(in the rows, 128 means zero)
Each named move below is a turn or a mirror, shown by a few rows before and after it. Which moves, in which order, take the first row of each later pair to the second? The first pair is answered.
move J876:
[114 146 141 137 133 125 139 140 133 125 137 111 112 141 145 126] -> [140 124 128 141 138 131 150 146 131 116 111 112 147 119 128 115]
[102 156 165 104 128 118 123 141 164 170 173 115 136 110 167 156] -> [144 117 144 108 135 125 146 139 159 156 128 115 193  72 133 135]
[163 112 163  86  99 132 115  83 159 145 118 158 113 114 120 125] -> [160 119 164  86  97 131 113  83 159 145 124 156 107 115 125 128]
[133 144 157 133  84 166 178  67 183 160 131 106 171 117 171 110] -> [126 150 159 132  83 163 175  69 185 163 140 104 159 125 176 112]
move J347:
[140 122 177 126 125  92 134 112 145 170 136 129  97 151 144 105] -> [141 115 170 126 131 101 131 108 134 155 138 123  96 172 148 101]
[136 139 146 152 130  99 138 168 134 141 132 121 118  93 124 136] -> [135 117 122 153 139 124 126 149 105  97 138 101 106 158 130 118]
[156 133 135 148 109 134 177 125 153 140  96 116 193  87 133 108] -> [153 112 112 152 118 162 164 104 121 100 104  98 180 151 137  88]
[157 118 138 108 114 140 129 132 139 142  95 162 165  72  89 120] -> [152  92 110 113 127 168 115 108 102  95 100 146 150 147  95  98]
move J864:
[113 133 137 164 143 117 125 144 102  95 116 121 111 131 127 124] -> [125 134 137 154 120 152 153 107 122 109 112 116 144 135 144 113]
[119 127 128 142 139 112 124 164 106 100 130 107 113 122 120 131] -> [134 128 130 131 115 159 158 117 128 116 127 100 156 127 144 116]
[133 112  96 116 135 128 133 114 112 122 122 147 141 132 111 124] -> [129 111  94 115 139 123 132 122 110 120 122 147 136 130 108 128]
move J70:
[139 126 136 112 148 111  87  82 122 129 164 123 108 155 112 119] -> [160 118 145 110 143  97  93  86 135 149 147 134 127 114  98 116]
[105  97 113  91 141 135 116 103 136 153 127 129 133 134 121 154] -> [124  80 124 118 148 126 106 116 117 128 131  98 116 153 121 129]
[116 120 111 107 143 144 109 131 113 131 125 135 119 144 121 133] -> [140 103 126 117 143 132 109 144 111 130 111 124 123 127 111 122]

Each pair is two moves apart.
[ 90 174 138 150 116  97 101 167 140 153 153 126  79 140 141 154] -> [151 138 166 176  92 122 133 130 146 144 136  74 118 152 164  93] | J864, J70
[117 146 126 186 141 126 132 127 127 130 170 101 103 182 144  94] -> [126 137  89 140 132 154 168 108 155 158 123 155 187 104 109 116] | J876, J70
[118 133 118 124 150  85 109 152 126 113 129 151 116 112 114 152] -> [103 143 105 121 151 100 110 145 123 105 136 152 117 132 119 156] | J876, J70
[ 75 173 130 158 153 110 118 188  98  84 146 115 109 147 135 142] -> [115 147 121 160 153 105 141 198 110  90 101 128 166  83 102 134] | J347, J876
[163  97 122 146 130 145 136 107 119 105 105 103 155 145 130  91] -> [131 159 171 137 107 105 129 127 160 168 142 121 114 110 154 130] | J876, J347
[ 83 167 122 113 104 131 145  85 152 157 155 154 141 135 157 140] -> [156  98 153 174 119  90 129 109 115 116 131  95 131 141 137  79] | J347, J70
[122 151 119 146 121 147 156 119 131 124 144 106 139 150 147 129] -> [149 123 129 160 127 136 149 124 125 121 126  96 147 131 133 109] | J70, J347
[161 112 110 176 104 104 128 188 119 136 135 126 139 132 120 131] -> [128 128  72 143 103 150 125 155 121 128 149 149 142 174 131 150] | J70, J347
[178 137 143 186 113 102 160 160 140 123 103  79 162  72 132  95] -> [ 89 183  77 127 109 187 162 104 137 109 148 119 155 164 166 141] | J70, J347
[139 116 133 118 122 129 147 151 162 131 103 129 147  88 121 139] -> [117 114 124 120 130 153 121 132 132  96 135 110 101 177 142 129] | J347, J876
[138 121 101 142 132 135 144 139 131 103 119  92 140 129 168 152] -> [121 145 117 132 123 125 133 142 143 127 139 102 119 128 178 171] | J70, J876
[152 136 126 198 156 105 125 166 117  92 137  57 148 176 123  98] -> [157 154 120 138 119 136 166 121 180 166 115 121 223  94 117 129] | J864, J70
[117 101 138  95 122 139  98  89 121 138 137 154 104 157 116 149] -> [151  75 154 111 122 133 105  83 121 133 122 130 116 148 115 120] | J70, J864
[129  96  88 117 134 172 132  88 115 112 117 132 130 182 123 111] -> [109 154 141 106 108 124 138 120 171 187 135 162 115 102 136 155] | J347, J876
[131 127 121 113 130 108 127 144 131 146 115 159 137 101 107 138] -> [113 137 112 123 129 142 127 127 114 114 138 130 120 174 136 124] | J864, J70
[116 134 145 126 123 126  98 114 121 127 151 127  71 164 138 124] -> [162 105 171 133 109 119 119 106 137 149 120 119 110 114 129  98] | J864, J70
[152 186 148 160 134 124 125 136 131 123 153 104 124 161 157  86] -> [147 187 112 126 129 152 153 119 152 142 126 148 185 113 136 107] | J876, J70
[145 132 141 149  91 131 144 152 153 168 126  93 141 117 136 151] -> [159 107 126 138  89 144 143 134 146 163 107 102 157 112 122 143] | J347, J70
[106 196 143  74 122 128 136 121 157 159 137 135 139 116 174 157] -> [118 163 112 110 147 152 137 126 117  86 136  83 138 190 175 120] | J876, J70
[154 122 115 139 113 113 103  69  92 156 134 104 107 147 154 108] -> [136 139 105 127 109 126 107  61 103 167 141 123 112 148 157 125] | J70, J70
[125 114 109 109 136 137 124 117 128 132 140 146 138 133 107 125] -> [135 107 116 122 134 135 126 115 120 122 137 132 136 144 111 108] | J70, J864
[133 113 132 138 116 129 149 126 139 145 138 144 145  98  96 155] -> [144  89 119 138 121 142 143 113 118 123 130 134 147 124  91 140] | J347, J70
[113 152 116 179 141 139 149 150 127 103 142  97 143 144 139 118] -> [129 144 126 170 138 115 153 164 139 128 121 121 155  86 116 130] | J70, J864
[177 116 142 149 127  92 166 141 146 148  97 107 158  76 116  95] -> [126 162 166 150 127  65 127 159 142 158 153 107  77 122 143 124] | J864, J876
[136 121 123 112 118 144 146 113 140 140 123 154 161  94 116 138] -> [129 110 107 135 131 162 139 113 113  98 133 121 148 157 126 119] | J70, J876
[149 130 132 106 126 133 148 119 117 162  90 147 129 105 111 137] -> [125 141 131 108 128 143 126 110 103 148 120 137  90 163 131 136] | J876, J347
[153  98 105 133 118 156 154 126 112 104 111 117 166 131 128 113] -> [174 103 163 144 112 108 135 146 123 138 121 110 130  96 131 112] | J876, J70
[ 77 188 118 156 127 129 177 130 152 151 137 124 160 115 154 168] -> [102 141  80 162 140 156 178 112 119 102 110 111 187 148 137 135] | J347, J876
[137 106 160 145 107 126 136 138 142 100 121  86 151 146 138 106] -> [121 118 165 147 111 113 122 147 134 103 134  85 122 158 144 119] | J876, J864
[141  87 149 127 152 103  80 141  95 128 136 144  87 117 100 126] -> [136 110 163 106 108 164 109  71 133 157 155 137 116 148 149 116] | J864, J876
[ 96 155 102 119 140 163 161 128 123  84 117 112 159 134 119 118] -> [ 74 188 128 117 126 141 154 139 144 117 133 121 134 120 132 141] | J347, J876
[176 118 131 152 175  79 114 168 109 103 114 136 122 105  90  87] -> [105 158  68  91 168 153 117 116 116 105 144 185 131 159 109 132] | J70, J347
[146  99 122 116 134 177 173 111 135 103 157  98 161 138 115 118] -> [116 131 148 113 125 163 150 112 145 126 194 101 110 163 139 138] | J70, J876
[124 138 132 122 121 130 102 121 126 151 142 155 129 118 134 141] -> [138 128 136 137 116 142 106 107 118 139 143 128 131 147 149 119] | J70, J864
[129 146 125 119 102 150 152 116 148 145 129 128 158 125 139 141] -> [130 132 115 134 132 107 127 165 123 124 117 134 135 103 101 147] | J864, J876
[140  89 107 120 142 126 107 113 118 106  97 132 125 127 104 115] -> [ 93 137  93 104 135 142 111 107 132 116 124 144 113 151 126 143] | J347, J70
[157 118 120 124 132 136 165 123 141 122 100 126 182  79 108 125] -> [ 91 153  91 130 162 135 129 144 107  78 145 122 118 156 119 152] | J70, J864
[143 127 173 107 105 136 146 100 112 102 160 117 135 139 150 108] -> [154 118 173 100 104 140 150  98 117 108 152 124 145 131 144 110] | J70, J347
[132 108  98 109 143 143 125 128 139 130 136 158 165  95 112 139] -> [124 136 119 124 138 121 128 152 151 141 146 148 147  77 125 149] | J70, J347
[152 124 169 126 124 127 131 117 141 151 120 123 144 105 124 118] -> [137 128 172 133 136 105 112 139 131 150 130 125 113 106 117 127] | J864, J876
[110 129  77 144 108 135 116 128 109 108 106  86 121 151 145 140] -> [145 102  87 146 108 125 120 129 108 114  82  91 140 118 125 127] | J70, J347
[130 137 119 154 150 145 132 163 105  87 123 127 142 140 123 122] -> [111 154 109 139 145 159 136 156 111  98 131 144 144 142 127 140] | J70, J70
[116 145 121 102 113 151 163 105 164 143 128 137 165 130 144 146] -> [158 100 136 144 127 128 147 118 131 103 114  89 151 156 135  99] | J347, J70
[144  98 127  94 113 149 128  98 131 143 111 157 150 123 121 129] -> [166  83 137 113 116 133 124 109 118 133 107 135 143 122 118 111] | J70, J70
[122 151 138 104  97 148 146  83 176 185 115 148 168 119 144 140] -> [133 167 177 153 103 105 146 127 177 179 128 110 135 115 157 127] | J70, J347
[135 130 163 117 110 129 104  92 149 150 160 114 104 180 173 119] -> [172  93 170 127 113 117 101  94 140 141 140 108 116 165 156  95] | J70, J347
[125 126 124  94 135 151 149 125 147 124 113 140 148 107 116 132] -> [118 127 123 116 150 146 134 135 124  91 130 111 119 157 126 119] | J70, J864
[111 152  86 128 150 141 176 159 131 122 104 128 156 102 128 136] -> [ 82 173  93 124 151 144 157 152 126 119 137 122 114 147 151 142] | J876, J347
[116 147 140 141 121 127 121 135 128 115 149 115 103 160 156 117] -> [142 137 162 139 114 100 124 141 143 145 131 125 116 105 138 119] | J70, J876
[179  94 165 155 105 122 141  97 142 122 113  90 148 130 146  86] -> [103 147 127  93 110 116 130 113 164 162 127 177 139  84 125 171] | J864, J70
[ 86 145  98 122 142 157 135 134 120 103 134 132 134 161 133 138] -> [112 139 149 148 136 109 112 160 118 116 143 110  90 150 138 123] | J70, J876
[156 154 169 153 111 125 157 113 161 156 132  93 155 121 163 119] -> [165 137 158 136 108 139 160  98 161 156 119 108 173 108 149 117] | J347, J70
